[[  5  13  14  18  11  -1   7  25]
 [-26  35  19   3 -11 -34  13  37]
 [ 20   2  14  18 -31 -14 -12  20]
 [-24  -6 -19  27 -26 -24  36  36]
 [ 35 -13   7   9  10  28  23  -8]
 [-24  32  -1   5 -35 -15  36  22]
 [ 16  21  21  15   5  19 -10  -6]
 [ 12 -12  22  20 -27 -16  29  -5]
 [  2 -28 -22 -32 -12  18  -6  35]]
|
[[ 13  14  18  11  -1   7  25   5]
 [ 35  19   3 -11 -34  13  37 -26]
 [  2  14  18 -31 -14 -12  20  20]
 [ -6 -19  27 -26 -24  36  36 -24]
 [-13   7   9  10  28  23  -8  35]
 [ 32  -1   5 -35 -15  36  22 -24]
 [ 21  21  15   5  19 -10  -6  16]
 [-12  22  20 -27 -16  29  -5  12]
 [-28 -22 -32 -12  18  -6  35   2]]

[[ 23 -28 -20  17 -24]
 [-27  44 -31  37   0]
 [  9 -25 -24   7 -32]]
|
[[-28 -20  17 -24  23]
 [ 44 -31  37   0 -27]
 [-25 -24   7 -32   9]]

[[  9 -15  22  -5  21 -14]
 [-19  34 -30  31 -25  -9]
 [-47   7 -12 -29   8  -5]
 [-35  -5  -5 -21  14  29]]
|
[[-15  22  -5  21 -14   9]
 [ 34 -30  31 -25  -9 -19]
 [  7 -12 -29   8  -5 -47]
 [ -5  -5 -21  14  29 -35]]

[[ 10 -13   1  39]
 [  2  -2 -20  32]
 [ 17  20  11 -12]
 [  7  37 -14  46]
 [ 14   6  28 -30]]
|
[[-13   1  39  10]
 [ -2 -20  32   2]
 [ 20  11 -12  17]
 [ 37 -14  46   7]
 [  6  28 -30  14]]

[[ 25  -9  23  23   6]
 [-22 -11  -2 -18 -11]
 [ 38  -5  -4  -2  14]
 [  9 -30 -21  27  -2]
 [-19 -18  42   8  -9]
 [ 14   8  -4  10  28]
 [ -7  26   3  -6   1]
 [-16 -27   2  12  13]
 [ 17 -25  39  34  -7]
 [-17 -28 -17 -17  11]]
|
[[ -9  23  23   6  25]
 [-11  -2 -18 -11 -22]
 [ -5  -4  -2  14  38]
 [-30 -21  27  -2   9]
 [-18  42   8  -9 -19]
 [  8  -4  10  28  14]
 [ 26   3  -6   1  -7]
 [-27   2  12  13 -16]
 [-25  39  34  -7  17]
 [-28 -17 -17  11 -17]]

[[ 36  -6 -29   8  28]
 [  4   1  13 -20  11]
 [ -9  12  23 -13 -13]
 [  2   0  21 -22  10]
 [ 36  -6 -29   8  28]
 [ -1   1  22 -17   5]
 [ 47  -9 -49  24  35]
 [-11  18  17 -12 -20]
 [ -9  29   1 -15 -23]
 [ 18  32 -30  -3  -3]
 [ -7   8  24 -14  -7]
 [-11  15  26 -16 -16]]
|
[[ -6 -29   8  28  36]
 [  1  13 -20  11   4]
 [ 12  23 -13 -13  -9]
 [  0  21 -22  10   2]
 [ -6 -29   8  28  36]
 [  1  22 -17   5  -1]
 [ -9 -49  24  35  47]
 [ 18  17 -12 -20 -11]
 [ 29   1 -15 -23  -9]
 [ 32 -30  -3  -3  18]
 [  8  24 -14  -7  -7]
 [ 15  26 -16 -16 -11]]

[[  4  16  14   1  -3   2 -14   6 -12   3  21  13 -19   2 -25  -5]
 [ 22   0  -2 -34   5   0  18  11  -2  11  -5  20  10  11 -12   5]
 [ -1   0 -12   8   3  -4 -49   3  -4  10 -15  -7  -2  -9 -16  -2]
 [-10  -1   1 -21 -11  -3 -50  -6  -7   0  15  18  -7 -10  43  13]]
|
[[ 16  14   1  -3   2 -14   6 -12   3  21  13 -19   2 -25  -5   4]
 [  0  -2 -34   5   0  18  11  -2  11  -5  20  10  11 -12   5  22]
 [  0 -12   8   3  -4 -49   3  -4  10 -15  -7  -2  -9 -16  -2  -1]
 [ -1   1 -21 -11  -3 -50  -6  -7   0  15  18  -7 -10  43  13 -10]]
---
[[ 16 -10  -6  34  23]
 [ 13  10  21  34  11]
 [ 13  -3 -15   8  41]]
|
[[ 10  21]
 [ -3 -15]]

[[ 32 -35  19   8  15]
 [-28 -10   2 -30 -33]
 [-19 -36  13  29  22]
 [ 36 -41 -38 -10  -4]]
|
[[-10   2]
 [-36  13]]

[[-23  -6   3   3  -5]
 [ 52  12  -6  -6  21]
 [-18  13   7   0 -23]
 [-52 -20   6   6 -16]
 [-23  -1   3   2 -14]]
|
[[12 -6]
 [13  7]]

[[ 19  -6  14 -50]
 [-41   3 -36   2]
 [-15 -25 -19 -45]
 [-32  17 -26  34]
 [-31  18 -26  35]]
|
[[  3 -36]
 [-25 -19]]

[[-14  -9 -44 -25]
 [-11   6  11   9]
 [-11  -1   8   0]
 [  6   7 -12  -4]]
|
[[ 6 11]
 [-1  8]]

[[ 26 -48  35   4  27]
 [-39  13  20 -20  16]
 [-53  17  34 -30  25]
 [ 25 -12 -32  27 -19]]
|
[[13 20]
 [17 34]]

[[ -7   6  19 -26 -18]
 [ 10  10  15 -41 -16]
 [ 40   5 -41  20  20]
 [ 32  25 -28 -22  29]]
|
[[ 10  15]
 [  5 -41]]

[[-35  31  32]
 [  3 -17   5]
 [ 29 -23  37]]
|
[[-17   5]
 [-23  37]]

[[  3  20  35   7 -31]
 [ -6 -49   3  19   8]
 [-27 -19   9 -29  49]
 [-22  34   1 -44  27]]
|
[[-49   3]
 [-19   9]]
